One turn sends every row of this set to another row. A few are shown first. Where does it send the rows asked after them?
val: [27 7 -20 3 -4 -8 2 14 1 -16 0 -15 3 17 -6 24 3 -17 -12 -5 8 -2 0 -2 -7 -7 4 -5 -2]
Dig: [7 -7 12 3 14 -2 22 10 -2 -3 -18 0 -6 -19 24 -11 2 1 -5 9 23 5 27 9 -9 -3 5 -15 9]
vam: [1 19 27 15 -13 -18 12 9 -4 -7 -17 10 -2 -10 15 15 -4 1 -19 -6 20 6 -11 13 -7 -5 6 -14 -15]
lene: [-3 -9 5 -2 -21 40 3 -12 1 2 2 -8 -3 4 -5 -9 -1 22 -1 23 -8 2 2 5 -6 -9 -6 -3 -8]
zot: [-2 4 9 -14 -2 7 -6 9 10 -8 -3 -2 13 -17 -17 -8 -14 -15 -19 0 22 1 22 8 -10 7 -3 31 4]
mozo: [8 6 4 4 4 0 -6 12 -1 -13 -1 -7 0 -1 36 32 -9 3 11 19 5 17 -5 -5 -8 -10 2 4 4]
Fozup: [-15 6 27 0 1 12 12 12 -7 11 -23 -2 -29 -5 9 -6 -7 -11 -18 4 1 11 -5 6 -3 -6 -8 -10 13]
Fovi: [1 19 8 2 5 -15 -8 14 -30 2 -10 -6 -20 19 -17 -20 -4 1 11 -7 -6 9 -8 4 -11 -17 6 7 -5]
Nama: [9 15 11 15 -14 -5 6 -12 -3 -10 6 23 3 -27 -17 12 20 8 -11 4 11 0 13 7 11 4 14 9 10]
nisig: [-6 14 13 19 -14 -2 -18 -11 2 9 6 8 16 -6 -22 -10 -2 -7 -11 -17 1 9 -19 1 3 0 2 21 -7]
rad: [2 -11 -3 9 13 14 -8 -9 5 12 4 -2 11 -13 -11 -35 6 -3 3 -2 5 9 20 -4 0 2 3 19 14]
sota: [13 17 28 13 15 5 5 4 -4 -4 -8 12 -30 -6 7 -6 0 9 -11 -2 3 0 -11 -4 3 5 -3 -26 17]
Voke: [11 -15 -9 6 -14 19 -5 -3 17 -4 5 -26 -10 9 -5 -7 10 9 -17 8 -10 10 -14 -6 -7 -15 1 20 0]
vamok: [0 4 18 11 7 10 10 8 7 -3 -11 14 -12 -3 11 -1 6 22 -30 5 22 12 10 20 -4 -8 -21 11 13]
Susu: [5 2 18 -6 5 5 -5 16 17 12 -7 -3 -3 -7 2 -10 -16 2 -28 -2 19 6 17 17 -18 -14 -19 22 2]
Sidi: [-9 13 -5 2 -25 0 6 2 -4 16 4 -4 5 -15 -11 -33 -6 -38 -14 8 6 4 1 5 -8 -5 1 12 12]
sevo: [13 11 -8 -2 -12 12 11 6 -15 -10 -3 6 10 12 -5 23 -7 -3 3 10 10 -12 15 12 -6 -3 2 -29 -10]
tik: [13 11 19 24 -5 -4 7 -5 6 11 1 23 -13 -17 4 13 18 27 -19 3 8 4 6 19 2 -13 -2 -3 7]
baf: [-11 6 22 3 -3 15 9 6 -9 21 -19 -7 8 -4 -5 -26 0 0 -11 5 15 7 15 32 -13 -16 15 5 -8]
Gul: [3 3 -8 -2 -1 19 -2 -12 6 -7 -11 -17 -1 2 0 8 5 10 3 25 2 -17 10 16 -3 -18 12 -25 5]
fupot: [-31 19 -6 -10 -11 -20 -6 5 -9 4 -16 5 -6 -2 1 1 -8 -3 7 1 -17 3 -13 0 -7 -20 6 -6 -3]
bopov: [-2 21 3 3 -29 -25 12 5 -8 -3 -9 -7 -10 -2 3 -30 -2 9 9 14 2 12 -13 5 -15 -30 9 3 -7]
pizu: [8 23 10 11 2 6 -10 9 -2 -7 18 5 16 16 18 23 -3 12 6 4 -7 11 -25 4 -1 3 1 9 -7]
suvo: [-14 2 5 -12 2 10 18 16 11 17 -5 -7 -8 -14 10 -28 -6 -25 -22 3 -5 2 6 2 -10 4 -6 0 15]
mep: [2 16 16 -9 -6 16 19 23 -1 -6 -1 -12 14 4 31 12 -8 4 0 20 3 11 -3 13 -16 -5 18 5 -11]
bon: [20 25 -6 13 -12 -6 -1 -6 -2 0 21 9 6 -17 -14 -33 1 -21 -6 0 9 -10 -4 -8 -4 3 8 -3 15]
Gidu: [10 0 -4 -5 -3 14 7 12 -4 4 -1 -22 10 -1 18 -1 2 -4 18 28 4 19 20 5 -11 -18 23 19 7]
sutu: [14 2 2 21 1 -21 -4 -4 9 -17 9 15 3 -19 10 9 1 -2 -5 -13 13 13 -7 -20 4 13 -7 1 9]
Buk: [23 -5 -7 3 -25 11 9 13 -5 -7 13 -5 0 21 -9 8 -2 -7 -16 -7 -3 16 -9 -11 -10 2 -11 15 -13]
nulu: [11 16 3 4 -5 23 4 6 -7 10 17 -10 28 14 -1 -10 10 2 14 13 -7 11 0 16 -2 -5 23 24 -4]
pemo: [-17 13 -14 -12 -10 -15 20 6 6 -18 3 4 -1 -13 18 -25 1 13 12 10 -9 4 -3 -13 -6 -5 0 -9 8]
moleg: [13 14 8 -3 -16 -6 -10 -3 5 3 6 7 11 -33 -25 5 -4 -11 -10 -3 9 -6 18 3 -4 2 21 19 0]
fufek: [17 7 -9 19 7 6 -19 -5 -8 5 18 -5 11 9 4 10 7 2 22 12 -2 18 -6 -1 4 -8 5 24 12]
Mukem: [-12 10 -6 -13 21 -10 0 15 -14 -11 -2 9 -9 5 -2 -14 0 3 15 -10 -16 1 3 -13 -2 6 0 -3 8]
kom: [16 11 -1 -1 3 -12 17 13 -11 -17 5 -5 -12 9 2 -45 5 16 15 5 0 12 2 -5 -11 -3 2 6 6]
zub: [20 28 15 25 -12 -5 -6 -11 -20 -7 2 17 -15 -8 -13 -9 0 -6 -4 3 14 1 -15 -4 5 -5 5 -14 13]

Sidi turns into bon
pizu turns into mozo
Gul turns into lene
And these:
Fovi turns into Mukem
vam turns into Dig
zot turns into moleg

One turn sends every row of this set to another row. A few are shown first. Where does it send the rows asked after them?
Leb: [13 -5 4 20 12 6 -10 8 24 -23 15 -15 -21 21]
zul: [-2 6 -4 11 -24 -27 -7 4 14 -6 -9 -1 -28 15]
feduf: [11 3 16 7 7 5 16 -3 -7 0 5 -5 -22 31]
busi: [-2 -6 -2 30 -26 -15 4 11 8 4 -7 2 -30 9]
zorid: [21 -9 31 20 -3 17 -9 -3 8 -18 -3 -5 -8 14]
Piv: [7 15 17 41 -10 -20 -19 18 -16 -10 -3 10 -13 19]
Mog: [20 2 40 19 -12 3 -16 6 1 -16 12 -16 -5 15]
dod: [12 -2 25 16 -3 -33 -4 -2 -23 -14 9 -18 -18 36]
Kekef: [27 1 -2 12 -5 -9 -7 18 20 -16 -13 -25 5 11]
Kotu: [-4 -4 13 41 -5 -8 -23 8 -17 -4 4 2 -3 23]
riri: [0 3 -1 40 -2 -10 -7 12 7 -11 23 3 -36 23]
zol: [10 14 -5 25 -10 -4 15 -5 -9 -25 -5 -9 16 30]
sivug: [18 6 4 15 -21 -29 9 -3 4 -34 1 -32 -16 29]
Muru: [0 6 4 17 -23 5 22 14 -7 -22 7 -16 -32 20]
bafo: [-12 -4 8 21 -2 -17 12 22 -21 -11 -6 -18 7 25]
toso: [15 -25 29 35 -15 -13 -5 4 -11 -22 -1 -1 8 24]
Ves: [34 13 13 16 15 -16 7 2 -8 -29 12 -10 -8 17]
tope: [11 9 -4 25 -2 -37 11 22 -12 -21 9 -13 -27 10]
Nopom: [4 2 -7 29 -9 -5 -3 7 29 -19 -12 -21 5 14]
feso: [8 -18 2 29 -24 -30 9 2 15 -21 -17 -2 3 22]

feduf turns into bafo
riri turns into feso
zorid turns into Kotu
And these:
tope turns into sivug
Piv turns into zul

One turn sends every row of this set to another row. A few are shown first. Where does it send the rows asked after them?
nuba: [-5 -3 0 3 -10 -28 -36 -8 -15 -20 16 -9 28 1 5 -13 -12]
Favan: [12 4 14 4 -9 -3 -15 -10 -1 0 14 -16 -12 21 18 -37 -3]
biv: [-3 11 1 -17 0 0 -34 26 -28 22 11 -11 2 -18 -12 -17 -11]
fil: [-5 -9 4 -16 1 -24 -32 26 -18 25 1 -16 10 -20 -14 -15 -16]
Teb: [8 9 15 -6 -14 -33 -23 -16 3 7 -1 -23 -2 -3 1 -49 -13]
Gov: [1 6 -5 21 -7 4 -40 9 -5 -9 -5 -1 16 22 -9 -16 4]
Fimur: [-2 -6 8 -25 -5 -11 -29 33 -16 16 5 -9 8 -18 -4 -3 -9]
fugu: [11 5 12 -11 -13 -28 -14 -8 11 5 -7 -34 -2 4 4 -43 -9]
nutor: [-1 11 -3 -18 -2 3 -29 30 -20 21 10 -17 3 -16 -13 -14 -7]
Falu: [-4 -5 15 -30 -4 -11 -32 31 -25 17 0 -3 4 -8 -4 -9 -7]
Veb: [-5 11 6 -20 -1 0 -38 24 -31 21 8 -7 -1 -6 -13 -19 -7]
fefa: [-3 -3 8 -23 -5 -12 -34 28 -22 18 7 -4 7 -24 -5 -7 -13]
dep: [2 4 -7 23 -6 3 -40 8 -4 -8 -1 1 18 14 -8 -17 0]
bazo: [13 3 10 7 -10 -4 -11 -6 3 -1 17 -21 -9 14 18 -35 -4]
Luro: [3 8 10 15 -28 -26 -27 -1 14 5 -12 -7 4 22 9 -36 -9]
vedom: [-7 -5 12 -12 -9 -22 -33 1 -18 -21 3 -12 22 29 6 -11 0]
Tasok: [3 5 9 14 -28 -23 -24 2 18 6 -11 -13 5 21 9 -33 -7]
zemob: [-3 -3 15 -25 -5 -12 -36 27 -27 18 4 2 5 -15 -4 -10 -11]
Vusa: [10 5 16 7 -11 -5 -20 -13 -5 1 16 -12 -10 18 18 -40 -6]
nezu: [3 4 6 17 -29 -27 -24 -1 20 6 -8 -12 7 13 8 -34 -9]
Molup: [9 9 19 -11 -12 -30 -24 -15 0 7 -7 -22 -3 8 1 -50 -11]
fur: [-7 -2 10 -6 -9 -26 -40 -6 -22 -20 11 -4 24 16 6 -15 -8]
Seg: [-6 -11 10 -26 2 -20 -28 33 -17 24 -8 -18 6 -2 -14 -13 -7]
gufu: [-4 10 7 -25 1 4 -32 31 -28 19 4 -14 -2 0 -12 -17 -5]
bova: [0 5 9 17 -28 -26 -31 -5 14 6 -10 -6 6 17 8 -38 -12]
rudaf: [2 4 -4 22 -4 4 -42 8 -7 -7 -4 1 15 19 -9 -18 2]
rugum: [-6 -7 10 -19 0 -26 -37 23 -27 25 -1 -9 8 -13 -17 -20 -15]
Sulit: [-5 -12 3 -20 2 -21 -26 33 -12 23 -2 -23 10 -13 -14 -12 -11]
lami: [2 4 -7 23 -7 4 -38 11 -2 -9 -4 -2 15 19 -7 -16 4]
Rok: [-3 10 1 -25 1 5 -27 32 -19 20 6 -19 0 -7 -12 -11 -4]
basam: [11 6 9 -6 -15 -30 -17 -12 11 6 -3 -31 0 -3 4 -44 -13]
sef: [2 6 6 19 -28 -28 -29 -4 17 6 -7 -8 6 12 7 -36 -11]
Gifus: [3 4 -8 24 -6 4 -38 10 -2 -9 -2 -3 17 15 -7 -16 2]
Gitaf: [-9 -8 13 -25 1 -23 -33 28 -25 25 -7 -10 5 -2 -14 -19 -10]
gof: [-3 -6 -4 0 -10 -24 -26 1 -4 -20 14 -21 29 3 6 -7 -8]
zud: [-2 -5 12 -30 -6 -9 -28 35 -19 16 1 -9 6 -10 -2 -4 -5]
fovop: [9 8 18 -13 -13 -28 -19 -10 6 4 -10 -28 -4 13 4 -46 -7]
nurus: [11 3 12 10 -11 -8 -18 -14 -3 3 21 -12 -8 9 18 -40 -8]
pezer: [-3 -7 4 -9 -9 -19 -24 6 -5 -24 6 -23 24 21 7 -5 0]
tagu: [13 4 8 11 -10 -5 -15 -11 2 0 22 -17 -7 8 17 -37 -7]

fefa turns into Falu
Veb turns into Rok
fugu turns into Teb
And these:
tagu turns into Vusa
vedom turns into gof
rugum turns into Seg

